Each path is a new rotation, seen through one point. The rows after it are directions, each followed by how far the rotation turns it, in deg/step (0 if it stays put).
Each turn is a multiple of 5 degrees from 10 to 175, or 0.
Each row of a path follows its step; steps can be skipped.
path 1
step 5: 3 4 11 -14 9 12 7 0 -16 -1 1 -6 -3 -16 14 4 -7 2 2 1 -14 4 2 -6 0 -13 -2
 5 13 1 11 8 3 9 -7 3 4 10 0 17 4 4 7
step 9: 3 6 4 3 -13 -3 -10 -4 -11 2 -3 -4 9 0 5 -1 3 -4 -6 -5 7 -1 -4 -6 16 -12
 -6 2 -17 3 11 3 9 10 -7 5 -5 18 -20 10 9 9 -1
step 11: 6 15 -9 -3 6 17 -12 8 -2 7 0 4 -2 -7 6 -5 2 10 7 12 -12 7 7 -1 -5 8 -9 1
 -17 7 -3 -3 14 2 -14 1 -5 -11 13 9 -1 -4 -5
step 17: -9 13 4 0 -4 -1 -2 -4 -16 10 10 -25 2 1 5 -10 -9 -6 6 0 14 4 -4 3 10 11
 -8 -5 -6 7 -4 -6 14 -3 3 -2 -3 2 1 9 14 3 -3
step 24: -1 17 0 -4 -3 -9 -14 -1 -5 -13 9 1 -3 -3 8 -3 2 3 3 3 3 3 1 -3 6 13 -5 1
 -19 17 14 -1 2 -5 -10 -18 7 -9 12 -7 3 5 4
step 25: -4 0 6 11 -2 -14 -7 -5 -4 1 19 10 6 -1 8 4 -13 -9 -4 4 3 3 -2 1 21 -4
 -16 -1 -10 0 -2 1 0 0 -13 -5 -2 2 14 3 17 0 -3
step 26: -6 4 19 9 5 -10 -8 -1 -2 20 6 -1 -6 8 0 -1 -7 4 -8 6 -5 1 -11 5 -1 -1
 -12 -10 -9 -9 8 2 -1 1 -12 5 -5 -1 -12 10 4 -1 -21
step 32: -8 -10 3 -7 10 -11 -21 -7 -10 -1 9 -1 2 -8 -2 0 4 -6 -1 -13 -9 -2 9 -16
 5 4 -11 2 -7 4 23 1 3 5 -4 2 -7 5 -2 -1 5 13 3
2 1 -2 -2 -1 0 -3 2 1 1 -3 -4 4 5 0 3 -1 -2 -1 -2 6 1 0 -1 -2 -1 4 3 -4
 0 -4 4 -2 4 0 0 3 -1 -5 1 -2 -2 1 -> 55
0 -4 1 -5 -1 0 1 2 1 -2 3 -5 6 -1 -2 -1 0 -3 -3 2 -2 -2 -1 -1 2 -2 2 1 4
 -2 -3 2 1 -3 -6 2 0 -5 3 1 0 2 -1 -> 145
2 3 0 1 5 -1 3 0 3 1 2 4 1 1 -2 0 5 1 -1 4 0 -5 -2 2 3 -2 3 0 -6 -1 1 3
 4 0 -5 -2 0 1 -1 -2 1 -4 0 -> 25
3 -2 2 -1 4 4 5 -2 0 -4 -3 -2 2 -2 -1 -1 -4 4 1 -4 -1 1 0 0 -1 0 -1 1 0
 -5 1 4 0 1 0 -5 2 3 3 -2 -5 -2 0 -> 45
3 -4 -1 1 1 -1 -3 -1 -4 2 2 4 1 2 -3 -2 5 0 0 0 -2 -2 4 -2 -3 3 -1 3 -1
 4 -3 1 2 3 1 -5 0 -5 4 -2 -4 2 0 -> 85
-1 2 -5 -1 -3 0 -3 0 3 -4 -1 -2 0 -3 -1 -2 4 3 -1 -1 4 -1 5 -4 -2 0 -2
 -4 -3 -3 5 1 3 -1 -1 -2 -3 -2 -1 0 -1 0 -6 -> 140
-2 0 0 3 0 -2 -1 -2 1 3 -1 -3 0 3 0 -3 -1 1 0 -1 4 -8 -3 2 -2 1 -2 1 5 0
 -2 -2 1 4 -3 -2 -3 3 2 4 -2 -1 -2 -> 80
-3 -1 4 -1 5 -6 -3 1 -2 -3 1 3 -4 1 -3 4 -3 -1 1 -2 3 2 0 -2 0 -4 4 -1 1
 -1 1 -4 1 -2 -2 -1 -2 -2 1 0 -3 -2 -2 -> 10
